A single turn carries every row of the set below to another of its rows. Some are shown first; where does it send the rows asked next?
K54: [  8   3 -15  -4  -5  24  -5   4   9  -3  -7 -10 -13  28  -6   4 -21]
K910: [  1   9  -3 -14 -15  18   3  -5  14 -11  10   1  -2  11 -12 -12 -20]
K6: [ 10  14 -10  -2 -13  15   0   8  -2 -17   7   9  16  28  -9  -5  10]
K821: [ -4  -3  -5 -15 -28  13   0 -16  -3 -18  -4  17  -2  14   5  -4   9]
K555: [  8  24 -17   0  -9  22  19  -5   6  -6   0  14   6  14  -6   5  -2]
K226: [  8   5 -13  -4  -2  24  -6   3   6  -2 -10 -11 -14  26  -4   0 -21]
K327: [ -9 -14   1  -2 -22  22   3  -6  -5   3 -19  -2   1  -1   5 -11   2]
K480: [-10 -14   6  -3 -23  20   2  -4  -2   1 -18  -1  -1   2   1 -13   6]
K461: [ 11  -2 -14  13   0  -7   2  15   8   7  -6   4   0  -3  -7  -8  -4]
K122: [-15   0  -4 -15  -7   3   1  -9  15  -1  10  -7 -14  17   4 -13  10]
K247: [  4  19 -21   1  -1  12  -1  -1   3   3  -3   9   3  11  -5   3  27]
K483: [ 10   3 -18  -3  -2  25  -3   4   7  -2  -9 -10 -10  22  -5   4 -21]
K790: [  7  -7 -16  -5  -9 -12 -16   1   2  -8  -7   6 -14  26  -6 -10  -7]
K240: [  3  -8  -2   2 -17 -11 -12   5  -5   2  -3   2   1  15  -7 -24   0]
K671: [ 11  -4 -18   5 -11  -6  -5  -4   3  10  -8   7 -20   1   6   1 -12]
K388: [  4 -12 -10  16 -10  -6  -3  11  -9   4 -15   9  -1  15   8   2  -2]
K954: [  7   4  -4   2 -28  25  19  -5  -7  -7 -10  12  11   6   1  -8   7]
K576: [  3  17 -23   3   1  13   2  -2   0   3  -7   8   6   9  -2   4  24]
K295: [-10 -12   5  -3 -19  19   1  -5  -4   1 -21  -1  -1   2   3 -15   6]
K68: [ -9  -7  -5   6 -19   9   0  -1   0  10  15   5   6   0 -12 -14   8]
K45: [  3  -7 -12  15  -6   7  12   7  -3   4  -9   2 -13  19  16  13 -10]
K792: [  1  -7 -13 -12  -8   5  -4   1   6 -15   2  -6 -11  32   6  -9  22]
K60: [-15  -1  -3 -15  -4  11   7 -10  17  -6   9 -10 -15  17   6  -6   2]
K266: [  2   1  -2  -6 -11  10  -2   9   7  -2  14 -19  -2  26  -2 -20   9]
K634: [  8  13  -8 -11 -13  24  14  -7  13 -13   9   8   1  10 -11  -7 -14]
K113: [ -3   7 -13  -2  -4 -17 -10  -3   6   3   2  10  -5  12  -9 -13   2]
K195: [ 10   0 -10  -6 -20  28  17  -5   4 -17 -12   7  -6  17   0   1 -19]
K581: [  8 -14  -7  14  -5   7  18  16   6  -1 -12  -1  -3  -4   2  -4   2]
K100: [ -5  -1 -28  -3  -2   4  -4  -8  10  -6  11  16 -12  18  -9  10   4]
K749: [  9 -24 -14   2 -19  16  -8  10  -3 -12   3  -1  -6  25 -10  -5  -7]
K817: [  4  -1  -5 -11 -29  23  10 -16  -2 -17  -3  16  -4  17   5  -2  -2]
K955: [  2  -4 -10  14  -6   5  14  10   1  -3  -8   4 -13  22  19  10 -12]
K460: [  3 -12  -9 -11 -12  11   1   0   3 -18   0  -7 -10  25   9  -6  26]
K879: [ 17   6 -20  10  -9   5  11  -1   4  13   0   2 -15  -5   9   4   4]
K227: [  5   8  -4  -3  -8  14   2   9   5   0  19 -19   1  24   0 -13  12]
K551: [  8  10  -5   0 -17  22  13   3  -3 -17   3  14  17  23  -6  -4   8]
K58: [  5  20 -21   1   2  12  -2  -1   2   2  -8   7   2  11  -4   0  24]
K613: [ 15  11 -18  10 -12   4  12   0   4  10   4   3 -16  -2  14   1   4]
K809: [ 10 -11  -5  12  -8   6  19  17   7  -6 -10   0  -4  -4   7 -11   3]

K226 goes to K295
K54 goes to K480
Now find these:
K910 goes to K821
K671 goes to K388
K60 goes to K460
K613 goes to K955
K879 goes to K45
K790 goes to K240
K555 goes to K195
K122 goes to K792
K100 goes to K749
K817 goes to K551
K483 goes to K327

